Each row has a name. Each piece below is followed by the name of the row it came from, unless a question asks for something else. Each question is about the rows just above it.

(107): [ 16  -2   0  40  37  14  14  43 -10  19   7  20  10   1  38  32  -1  32
  22   1  17  -3  37 -56   7]
(13): [ -4  81 -50 -29  -1  28  53  78  52   2  25  14 -15  -1  42  38   2  52
  54  -2 -12   3  90 -67   4]
(33): [-25  74 -34 -43  -8  20  45  55  38   2  24  26 -22  -9  59  29   7  39
  85  -1 -11  13  14 -26  21]
(116): [ -8  55 -15 -41  -9  46  28  83 -24  -6  16  28  -5  -8  51  26   4  17
  31  -3  20  25   9 -16  24]
(127): [-24  64   2 -43  -3  32  53  63  14   8  22  16  -2   0  40  37  14  14
  43  -8  19   7   1  21 -26]
Where do [-25  74 -34 -43  -8  20  45  55  38   2  24  26 -22  -9  59  29   7  39
  85  -1 -11  13  14 -26  21] appear? -> (33)
[-24  64   2 -43  -3  32  53  63  14   8  22  16  -2   0  40  37  14  14
  43  -8  19   7   1  21 -26] -> (127)
[ 7 19 -8 43 14 14 37 40  0 -2 16] is which row, read backwards? -> (127)
[ 16  -2   0  40  37  14  14  43 -10  19   7  20  10   1  38  32  -1  32
  22   1  17  -3  37 -56   7] -> (107)
Which row holds this, read backwards? [1 7] -> (127)

(98): [  -1   89   43    3    8  -52   -4 -107]
(84): [ 14  79  41 -24  12 -84  16 -93]
(129): [  1  77  38   0   7 -50   1 -95]
(126): [   0   84   40    1    8  -53    0 -101]
(133): [  14   79   41  -24   12  -84   16 -104]
(118): [ 13  75  38 -23  11 -76  14 -84]
(40): [ 14  77  40 -24  11 -80  15 -90]
(135): [ 14  86  44 -25  13 -94  17 -99]
The row with [ 14  79  41 -24  12 -84  16 -93] is -> (84)
Which row holds this, read backwards? [-90  15 -80  11 -24  40] -> (40)

(200): [ 56  16 -17  11 -12 -43 -33  25  -8  -7  -7 -21 -52 -37 -33  16  54 -24
  13  -3 -72 -34 -20 -49 -59  20 -21 -37 -29  -3  28  -2   6   4 -13  38
  35 -24   2   8  10  26  24 -20  -2 -15  33 -44  43  -8 -12   7]
(2): [ 32 -15  28 -29   4  -2  36  17  25  24 -17  -8 -75  14  21 -34   5   2
  25 -23  13  -4  12 -29  -4 -14  18 -28  60 -33 -34  -7  18  -3  15 -24
   1 -34  40 -29 -23 -23  32 -47  12 -14  -5  -5  20  18  27 -33]
(97): [ 26  24   2 -50 -18 -14 -19  -4   2  48  28  28 -11 -15  17  13  -9 -20
  10   3   5 -17  63  18  13  15 -30  13  -6  11   2 -27  -9  37  13   5
   2 -11  -1   9  45   1   3 -11  10 -14 -24   7 -25  26 -19  37]
(114): [ 11   3  -2 -22 -22  20  -1  14  60  54  -6   2  11  -7  13  53   0 -18
   3 -33 -41   7 -32  17  -1  28 -24  52  -3 -16  36   0  -1 -32 -20  -7
  21   4 -15  31 -37 -10  -2  34   4  38 -42   2   4 -25 -14   7]
(38): [ -7  25  -2   8  11  21   1   1   3 -40 -19 -35  23  13 -16  26  12  -3
 -10   1 -18 -10  32 -18  40  12  -9 -38  59  37  -7 -25  39 -42   5  -9
 -17  21 -20 -26 -35 -30  29  29  29  60  13 -14 -19 -29  17   5]
(53): [-31  12  15 -19  23  -3  24 -37   7  -4 102 -21  21 -16 -27  -5   0  25
 -15  41  50  -3  -1  13  31   4   6  39   7 -66 -46 -11 -48  31  23 -28
  -6  13 -72  15  -4  -7 -10   3  29   6   5  32 -31 -15 -38 -29]
(209): [  1  -2 -15  20 -29 -12  16 -17 -54  21  16  19 -16 -25 -19  22  35   6
 -18 -10   3 -19  15 -42  13  12  26   6   6 -21 -37 -21 -17 -24  -9 -34
  12 -21  -3   5  11   1  34  -7  42  -1 -23 -34 -34  15  27  22]
(193): [ -1  33  23   2  43  -7 -24  10   6  -2  57  30 -19   6 -10  17 -17 -20
  16  27 -11   4  21   8  -6  39  -5 -38 -24  59  64  31  16  25 -12  29
  20  23   0   7  46  -8  -6 -48 -46  -6  32  21 -12 -10  -6  18]
(11): [-84   8  45 -16 -22  54   7 -30   5  33 -30  37  27 -61  10  -7  25  -2
   8  11  21   0  11  23   6  33 -18  45 -65   4 -10 -21 -57  11  10 -45
  39  -5 -15  33  40  -9  15  33 -49  43 -54 -16 -45  29  41  62]
(8): [-38  -2 -38 -19   4  41 -17  -3 -13   5 -32  48 -29 -30 -65  47  27  -7
 -18 -18 -37 -67 -17  14  11  -4  27 -19  -9   7  14 -42   7   6  -2  37
  23  31  15  -6 -25 -15 -23 -27 -43   0  21  34  34  -6  51  37]
(54): [ 16  22  31  -6 -43 -12  37  35  12  11  35  -9 -11  27  27   9   6  17
  -6  10  -6   2   6   6  39 -15 -33   5  13  12   4  28  13  -4  -1   3
  -6  -9  27  -2 -12 -22 -15 -14   6 -44  54   1  10  27 -11 -17]
(217): [ 15  11   6 -11  45 -31   0  -4 -45   4  -1  58 -45  42   6   8 -38  -7
  12 -15  -7   7  19 -26  -2  -9  65   9   1 -25  -1  36   5  48  11  43
  26  -3  47 -41  37  -8  24 -73  -2 -77  11  21 -13 -12   9  -4]
Which row holds [ 0 21 11  8 -2 25 -7] read backwards? -> (11)
Which row holds [ 56  16 -17  11 -12 -43 -33  25  -8  -7  -7 -21 -52 -37 -33  16  54 -24
  13  -3 -72 -34 -20 -49 -59  20 -21 -37 -29  -3  28  -2   6   4 -13  38
  35 -24   2   8  10  26  24 -20  -2 -15  33 -44  43  -8 -12   7]? -> (200)
Which row holds this, read backwards? [-18   1 -10  -3  12  26 -16  13  23] -> (38)

(74): [-18 -24  36  26   1 -24 -17  21  28 -10  -7 -29  -4  -1  58  -9   4  -2
  22  -5 -22 -20 115]
(50): [-18 -24  36  26   1 -10 -17  -7  28  21 -24 -29  -4  -1 -33  23  23  13
 -10 -15 -12  21  55]
(3): [  5  -5  -9 -14  21   8 -23  -6  -2 -31 -17  48 -44   9  23  23  13 -10
 -33 -11  15  14   0]
Which row holds this, read backwards? [ 13  23  23   9 -44  48 -17 -31  -2  -6 -23   8] -> (3)
[-33 -10  13  23  23] is which row, read backwards? -> (3)
Which row holds [-10  13  23  23   9 -44  48 -17] read backwards? -> (3)
Which row holds this, read backwards? [-24  21  28  -7 -17 -10   1] -> (50)
[ 28  -7 -17 -10   1  26] is which row, read backwards? -> (50)

(110): [  3  -4   4  -2  -9 -13  -6  -7   1  -2  41 -17]
(138): [ -1  11  -9   7   2   4 -15  -1   6   4  -6   4]
(57): [-30   6  -8   4  12  -1   5  -4   1   2   6  24]
(14): [-22  -2  -9  13   1  -7  -6  -5  -3  -1  33  11]
(192): [ -5   8  16 -13  -4   7  17  20  -1   2 -42  25]
(195): [ 14  -1   5  -4   1   2   6  24  -2 -18 -22   4]
(144): [  14 -101    9   -1    2   -7  -27  -14    5   -3  -21   27]
(83): [ 37  -5  -4   1 -10  53   0  10   3  -8 -34 -19]
(131): [-101    5   -7  -14    2  -27    9   14   -3   -1  -18   77]
(113): [-21  -5   2   3   8  22   4   2   3   0  -9 -12]
Which row holds this, read backwards? [  -1   -3   14    9  -27    2  -14   -7    5 -101] -> (131)
Which row holds [24  6  2  1 -4  5 -1 12] read backwards? -> (57)
Which row holds [-17  41  -2   1  -7  -6 -13  -9  -2   4  -4] read backwards? -> (110)
[ 4  2  7 -9] is which row, read backwards? -> (138)
Which row holds [-8  3] read backwards? -> (83)

(47): [ 22 -84 -89 -64  53 -67]
(79): [ 25 -87 -87 -61  59 -75]
(162): [  0 -72 -59 -40  45 -68]
(161): [-83  17  51 -98 -66 -77]
(173): [ 15 -84 -76 -54  51 -72]
(76): [ 21 -76 -81 -54  62 -75]
(100): [ 22 -98  51 -83 -66 -67]
(25): [ 17 -98 -83 -66  51 -67]
[ 51 -66 -83 -98  17] is which row, read backwards? -> (25)
[-67  51 -66 -83 -98] is which row, read backwards? -> (25)
Which row holds this, read backwards? [-67  51 -66] -> (25)
[-67 -66 -83] is which row, read backwards? -> (100)
[ 51 -66 -83 -98] is which row, read backwards? -> (25)

(17): [-59 -55 -67  80  78  41 -35  77  10 -39]
(78): [ 39 -14  78 -67  41  80  78  77  83 -27]
(39): [ 53  58  -5  92 -89  32 -39  -2 -50  81]
Which row holds [ 77 -35  41  78] read backwards? -> (17)
Which row holds this, read backwards? [ 81 -50  -2 -39  32 -89] -> (39)
Which row holds this, read backwards? [-39  32 -89  92] -> (39)
Which row holds [-35  41  78  80 -67] read backwards? -> (17)
[ 41  78  80 -67] is which row, read backwards? -> (17)
Which row holds [ 83  77  78  80  41 -67  78 -14] read backwards? -> (78)

(7): [ -48   -2  -35  -71   45  -35  -87   28   83   78 -105  -73   21  -73
   38  -41    3]
(81): [-81 -21  99  58 -51  62  -8 -77 -41 -35  90 -19 -88  95 -20 -37  37]
(60): [ -8  54  84 -13  50  30  23 -51   0  52 -61 -18  96   2  18 -90 -17]
(153): [-102  -75 -101  -96   99  -37  -41   57  -50   92  -35  -72   54   64
  -88   81   29]
(49): [ 86 -61  -5 -82 -73 -13  85  58 -13 -18 -38 -77 -40 -99   6  42 -31]
(70): [ 10 -87  77  39  94  33  49 -97 -89 -71 -10 -18  49 -22   4  88  90]
(73): [ -87  -28    9  -99  -25  -96   51  -67   97   91  -91   14    2 -103
  102  -44  -22]
(201): [ 29  56 -39  62  76 102 -51  27 -48  -5 -69 -78  34  31  44 -75 -36]
(23): [ -35   -2   45  -73  -87  -48  -35   83   28  -71 -105   78    1  -62
  -12   69   16]
(15): [   3  -56   69   89  -10   32   40   37  -87   49   77   38   -5  -77
   69 -103  -24]
(72): [  7  29  93 102  82  66  23 -53 -48  13 -65 -83  -5 -74  -1 104  33]
(119): [-81  44 -38  38  62  83   7 -52 -28 -34 -85 -33 -59 102 -74  67  -1]
Which row holds [ -73 -105   78   83   28  -87  -35   45  -71  -35   -2  -48] read backwards? -> (7)
Which row holds this, read backwards? [-83 -65] -> (72)

(109): [ -10  -25 -103    7    0    2]
(120): [-103  -25  -10    7  -15   13]
(16): [-10 -25  22   7   0   2]
[   7 -103  -25] is which row, read backwards? -> (109)
The row with [ -10  -25 -103    7    0    2] is -> (109)

